Some points, one per row:
[ 14  -8 -15 -10   2  -3  14 -16  -6  -9 -10 -12 -22 -12   6 -15  -2   2
 -40   5 -19  -5  -8 -24 -11   1]
[  1   6 -12 -10 -19 -26  -8 -12   1 -50   0 -11 -17 -12  11 -14 -20  15
  -5 -10  -7  -4 -33   1  -8  -3]
[ -4  -8  -3 -10   0  11  -9 -34   2 -14 -25 -46  -5 -16 -13  -6 -25  15
   2  -6  -3 -17  10 -36  28   4]
[  8  -1  -1 -19  12 -34  -7 -44  -4 -15  -5  -3 -13 -11   5   6  -5 -14
 -47  -6  -7   5 -10 -21  -2  -5]
[  4 -13  -1 -15  -7  11  -2 -46   7 -28  -4 -36 -22 -25  -1 -13 -14   0
 -35  -6 -19  -7   7 -16 -11   0]
[ 18  -2 -16 -12  16  11   4 -13  -5 -10 -21  34 -32 -21  12  -5  13  -7
  27   1 -25  -3 -32 -14 -17   4]
[ 19 -56  39 127 -28 -63  -4 108  69  42  53 -25  92   3  45  32  56  23
  71  42 -50 -13  29  38  62   5]
[-113   27  -69   89  -31    1   92  127  117   71  127   18  -66  127
   17  -92   69   68   55   39  -20   42   10    3   33  -41]
[ 14  -6 -12  -9   2  -3   4 -21  -6 -16  -1  36 -21 -18   9 -16 -25  -5
 -23   2  -4  -5 -21   0  43   0]
[-38   0  -2 -12 -23 -11  -2  65 -34  30 -15 -41  15  19 -15  53 -18 -24
 -40 -13  34   4 -40  32  19  -6]
[ -5 -10 -12 -13  -1 -25  -7 -26  -5 -16 -23 -17 -17  -6  -8 -17  11   7
 -12  -2  -2   0  -4 -22  14   8]
[ 16  -4 -11 -10  11  14   7 -30   0 -10 -16  40 -18 -19  12  -5 -20 -23
  -9   3 -14   1  -1   4 -31   1]
[-14  -5  -3 -10   3   5 -12 -23 -26 -23  -7 -29 -28   5  -2   2 -25  -7
  21  -7  12 -10   6  33 -17   4]
[ 15  -6 -17 -10   0   7  10 -24 -10  -6  -6  28 -43 -14   9 -14   2   5
 -20  -9  -5  -4 -11   1 -10  -9]
[  1 -12  -6 -10   3 -21  -9 -28   6  -7  -4 -18 -27   3  -6 -18 -36  -7
   3  -6  -8  -5 -34 -10 -34   1]
[  4 -11 -15   1   1 -38  14 -44  -2   4 -28  55 -31  10  11 -32 -51  -3
  14  12 -10  19 -16  -6 -20  -2]
[ 13  19  -5 -19  -5  -5 -24 -20  23 -44  12 -14   2   6  16 -29  37   7
  16 -18 -18 -11  29   2  28   5]
[127 127  79 -26  46  57 -24 113   5 -30  15 -18  31 113 -23  16  53 -27
 116 -85  22  60 -20  65 -40 -64]
[ -6  -6  -4 -10  -4 -19  -2 -28   0 -21   1  -8 -14  -3  -7   3 -14   8
   1  -2  -7  -5  24   9 -14   7]
[-21 -19   1 -11   7  -4  -4 -14 -16 -15  -1 -23  -8   0  -7  -1  -3 -27
  16  -9   2 -15 -18   5   3   6]
[ 29 -11  27 127 -11 -40 -14 127  22  69  50 -29  55   0  46  81  65  43
  60  17 -71 -18   8  19   0  -3]
[  0  -1  -6  -5  -9 -19 -10 -25  -3 -13 -12   6 -22  -9  -9 -20  30   4
  -8   0   9  -3   4  13   3   7]
[-38 -23  -6   6  -8   2  20  -6  -1 -28 -30  -2  30 -24 -32   0 -28 -22
 -40   2 -33   2 -33  21  17  -3]
[-38 -18 -10 -10   2 -21  -4  -5 -18 -26  -3 -10  -1   7 -12   8  42 -14
 -40 -14 -12 -20   5   2  34   8]
[ 10  -4 -11  -9  -1  16  -3 -34  -6  -2 -15  -5 -25 -18   4 -11   1  -1
  10  -3  22  -1 -49 -35  -6   0]
10 more points follow, each with its number after it:
[ -75   79   71   58   27 -101  -20    5  -32  -46   20    3  115    9
   45  -46  -54  -27    5  -20    6   -4  -41  -67   -3  -36] 0
[ 15  -5 -11  -2  -6  18  -3 -39 -10  -7 -10  27 -24 -34   9 -15 -61  22
   1   3  -5   1 -51   1   8   3] 1
[-49  -1 -12   5 -27 -27 -10  48 -16  55 -12 -26  28  15  15  29 -30  -1
  32 -47  30  -8  39  29   1  -1] 2
[ 12   0  -7  -8  10  21  -8 -42 -10 -18 -13  24 -27 -22  -2   2  -3  11
 -10  -5  -7  -9  20 -29  10   3] 3
[-57  25  19 -47   4  -1  36  92 -87   5  18  -4 -21  17 -66  57 -41   2
  70  42  14 -20  29  72   9  12] 4
[-31  20   9  28 -26  34  19  58 -26 127  74  11  40 124  76 -49 -54  68
  12  26   7  -1 -36   6 -47  21] 5
[ 12 -38  58   0   2  33  80 -11   9 127   9  68   1  48  46  13  71  35
 -12 -15 -95   8  14  47 -31 -21] 6
[-16 -30  33 -32  22 -26 -43 -30 -15  -8  39  23  19  37 -42 -32  29 -30
   4  16 -46  -8 -10  21 -31  -2] 7
[-22 -24  10  32 -26 -30  -3  76   3  75  25 -14  37  44 -28  59   6  11
   6 -27  -9 -18  46  19  25   0] 8
[-15  -1  -7  -1   1 -51 -23   7 -31   8 -37   1 -27  -6  10   7 -51 -25
  55 -23   2  17   8  25 -59   2] 9
Which two of these numbered points are nearest to each point below by angle, seen from the average point of the first points? Their numbers follow each, nearest first.
[ 13  -2  -5 -10  -1  34   3 -39  -8  -8 -12   9 -14 -11   6  -8  12  12
 -51   1 -15  -5  11   6   1   0] > 3 1
[-32  -2  11  -4   2   3   9  12 -33 -39   7 -18  19 -12  25 -12 -44 -64
 -40 -16  15  -4 -16 -19 -32 -12] > 0 9
[ -4 -19  12  54 -33 127 -22  -3  37  89 -33  -1  38 112 113 -75 -12  28
 -74 -45 114 -21   7  28 -73 -21] > 5 6
[  3 -16  17  -6 -13   7  28 -59  19  25 -13   7  -6  24  11 -11  28  32
 -43 -22 -50  -6 -16  12  -7  -5] > 6 3
[ -9 -20  17   3 -14   6  22  -9  12  22 -13  19  12   9  -1 -12   4  -6
 -36 -28 -65  -4  20  54 -12 -13] > 6 7
[-48  20 -19  10 -15 -26  -2  60 -27  69 -31  -4  55  11  24  19 -13 -15
  51 -43  32  -4 -17  33   8   5] > 2 8
[ 21  -1  -5  -6  -2  -6   5 -25  -1 -13 -20   2 -18   0  -2 -20 -14  10
  -7  -9  -9   3 -48   7  -7   1] > 1 3
[-89  28 -31  30  12 -82  19 127 -45 127 -35  33 105  42  22  55  -8  -5
 116 -64  87  45 -25  82  86   1] > 2 8
[   1  -58  100  -68   89  -53  -55   17  -43   51   98   13  125  103
 -106  -43   84   14  -58   91  -58   -7  -10   -5  -72   11] > 7 6
[  7   5  -7  10  12 -11  15  10 -10   6 -51  30 -25  21  31  -8  -9  20
  45 -31  -7  31  24  13 -36   1] > 9 2
[ -6   3  -3   1   2 -17   7  -1 -14 -16  -9   3 -21 -11  11  24 -11  10
   5 -11  -7  11  24  11 -33  -2] > 9 4
[-34 -31  -4  -8 -11 -27  -4  -9 -18 -27 -16 -25  -6  10 -22  34  33 -14
 -17  -1  14 -14   1  10 -33  -2] > 7 4
[ 12 -30  23  -9  18  18  52 -64   1   1  -8  38 -50  27  45   2   1 -27
  -9  14 -32   8  10  40 -34 -43] > 6 3
[  87   26  -45    5  -35    9   67  123   14    8 -105   24   32   30
   71   -5   -8   61    9  -19  127  108   48   62   43    7] > 2 5
[-16 -27   7  99 -12 -24 -19 118   4 102  34  37  54  31  -3  63  -2   6
   3 -30 -39 -10   4  11 -42  -8] > 8 2
[ 18  -8  -6  -5  19   0   5 -26  -7  -7  -2 -10 -25 -25   8 -17 -31  10
   9   3  -6 -11 -67  -9   2  -1] > 1 3
[ -54   29   32  101   -2    6   27  100   30 -107   39    0   -6  -15
   41  -82  -73    6    4   -3   20  -69   -5   -9  -21   14] > 0 5
[-49   1   7 -38  11  20  13   0 -50 -28  27 -30 -20  11 -52  34 -13  28
 -25   9  11 -16  26   5  -8   9] > 4 3
[-32  18  12 -19 -26  -4  29 -45 -10  18  12 -28  28  46  44 -36 -43  24
  -9   3 -12   0   7 -44  -9  15] > 5 0
[ -2   0  -3 -11  -1   2  -9 -31  -1 -13 -18   9 -18  -7 -13 -11 -18 -12
  17  -4  -8 -15  11 -22 -12   4] > 3 1
[ 127  -46   65 -100   59  127  -73   52    5   27  -11  -15  127  -36
 -127   46  -40    4  -65  -38  -56   38  -46   37   45   77] > 7 1
[-10  -5  -2  -2 -11 -22  -3 -16 -11 -16  -6 -27  -1 -12  -3 -35   7 -22
  -5   4   6 -13 -22 -16  25   5] > 0 1
[ 17  -3  -9 -12   2   5   4 -18  -1  -3 -12 -21 -27 -19   2 -21 -33   0
 -11   3  -3  -1 -34  -9  -6  -1] > 1 3
[  28  -19   87  -21   39  -59   55  -18   58 -127   -9   37  127  -11
    1  -54   59  -38   58   66   63   -5  -13  -19  123   10] > 0 7
[-11 -13  28 104   3  32  -2 106  40  50  -2 -10  54 -14  42 -38  -5  88
  10  80 -40 -10  42  29 -38  33] > 5 8
[ 127   11   49   22    8   97  -49  -10   55   71 -103   22   55   46
  -82  -60  105  -12   36  -81    2   10  -13   44   -6  -15] > 6 7
[-31  -4  -5 -11 -10  -7  -4 -33 -17 -32  -1 -24 -19   6   3  24  21  25
 -12 -19  -7 -14  17 -12  12   0] > 3 2
[  5  -3   5 -18  14   9  -8 -38 -27 -56   3 -52 -33   7 -32  11   6 -43
  -7   3  -4 -12  18  12 -45   7] > 7 3
[ 18 127  43  11   2  -1  59  59  28 -53 113   9 -21 116  61 -73 101 124
  79 -65  36 -46 -16 -34  97 -13] > 5 0
[123 113  23 -61  60 -73 -64 -27   5 127 -20 -22 100  56 -17  15 -69 115
  59   7  61  39 -80   9 -60 -16] > 5 9
[  9  -2  23 127  -3 -33 -24 100  20  22  33  -9  38 -28  25  33  34  62
  38  15 -62   0  30  -8 -39  -1] > 8 5
[ -3  -9  -7 -11   5   2  -8 -18   0 -16 -14   0 -11  -6 -10 -17 -22 -14
   1  -1   4   2  -2   5 -48   7] > 9 1
[  37  -33  -27    6   27  127   20 -108   82   71   36   94 -102   68
   16  -43  105  -25   38   18   26   26    6   -9  -52  -36] > 6 3
[-78  28  -3  -1  -4 -35  19 127 -41 127  16 -11  82  56   1  67 -26  -3
  71 -39  53 -15 -11  14 -20   6] > 2 8
[ 15  48 -61  -4  -7 -41  50  89 -12 -72 127 -36 -32   1 -56  -7 -95 -28
  59 121  16  18   1  11 -63 -10] > 4 9
[127 -24  35 -52  41 127 -15   9 -81 127  41 -20 -94  26  27 127  19  89
  19 -36  77  44  77  80  80 -67] > 6 8
[ -7 -13  -9  -5  -3   6 -11 -27  -7 -13 -14   4  -8  -1 -17 -12 -51   5
  -2  -4  -1 -18 -39 -27   8   7] > 1 3
[-20  -6 -12  -5  -2 -22   2  -5 -10 -22 -18 -16 -12  -4 -14 -14 -14 -14
  -8   4  -3  -6 -31   5 -41   5] > 9 1
[-49  25   1  56 -17  10  -7 127 -28 127  63  21  81 116  58   0   2  42
   5   1  25  -1  22  54  51  18] > 5 8
[-11  16  -2  68  96 -57  31 103  -5 127 -69  75  -1  77 117 -23 -24  80
 106 -34  -4  88 -52  90  77  64] > 5 2
[  1  -4 -19  -2  10 -20   3  -7 -17   3 -26 -33  -9  12  17  21 -68 -10
  -8 -35  13   4 -16  -2 -28  -9] > 9 2
[-10  -7  -1  -4  10  12  -3 -28   2 -18 -26  25  -8  -9 -15 -31 -36   8
   8   1  -7  -2 -23  -8   3   5] > 1 3
[-38   2  -7   0 -14 -62   7  12 -20  36 -24  21 -14  13  20   4 -24 -23
  12 -16   8   5  -6 -24 -17  -1] > 9 2
[ -6  -7  -5  -9  -2 -18  -5  -8   1 -16 -15   8 -16  -7 -12 -17   9   4
  29  -3 -15  -2 -21 -11 -39   9] > 9 7
[  3  -7 -10 -11   4   5  -4 -21  -2  -7 -13 -22 -25 -24   0   1 -16  -2
 -66   1  -7 -12  27 -26 -11  -2] > 3 1
[  2  25  -3 -10 -18   0 -10   2   5 -39  19  29  -1  23  25 -10   3 -13
  60 -39   1 -11 -35 -23  29 -10] > 0 1
[ 20  22  18 127  20 -24 -26 127   1  58  48 -21  65 -19  31  67  50  -7
  67 -13 -59 -11  51  10 -19  -8] > 8 2
[ -2   2  -4 -10  -4 -10 -16 -17   3 -14 -17  10 -17  -6  -8 -28 -31  -4
 -19   0  -2  -9 -33  -4 -34  12] > 1 9
[ 11  -2  -4  -9   8  17   0  -7   3  -6  -9 -20 -24 -25   3   3  11   0
 -14   8   1  -5  10 -26 -37   5] > 3 1
[-17   5  -7  -5 -18 -34   1  -8 -15   3 -30 -32 -11  19  26  -9  32 -23
 -21 -22   0   1 -16  10  28   1] > 2 0
[-25  -9   9  13 -34 -13  -1 -13  10  18  -3 -24  13  39  -3  46  13 -11
 -46 -32 -11  -7  14   5  17  -1] > 8 2
[ -4 -14  -9  -9  -1 -28 -15 -36  -1 -14 -15  10 -22 -19 -12 -10 -31  12
   5  -2  -1 -14 -23 -14  -6  10] > 1 3
[ -4   0 -10  -7  -2  -3  12 -20 -10 -14 -20  14 -13  17  -1  13   3  10
 -23  -7  -1   1 -57  -1 -10  -7] > 1 3
[ 12  -4  -6 -11   4  10 -10 -21 -15 -15 -19 -25  -3   5  -8   8 -30 -28
  -2  -4  -4   5 -56   4 -12   1] > 1 9
[  -7   11   24  -16  -29  -61   64 -127   65   90  127   33  -24   75
   47  -68   44  115  -18   87   21  -38   21  -15  -63   40] > 5 6
[-27   8  -3 -10   3 -24  -6  18 -39 -12 -11  24 -22  11 -12  41  -3  24
 -17 -20   7  -2 -21  17  27   5] > 4 2
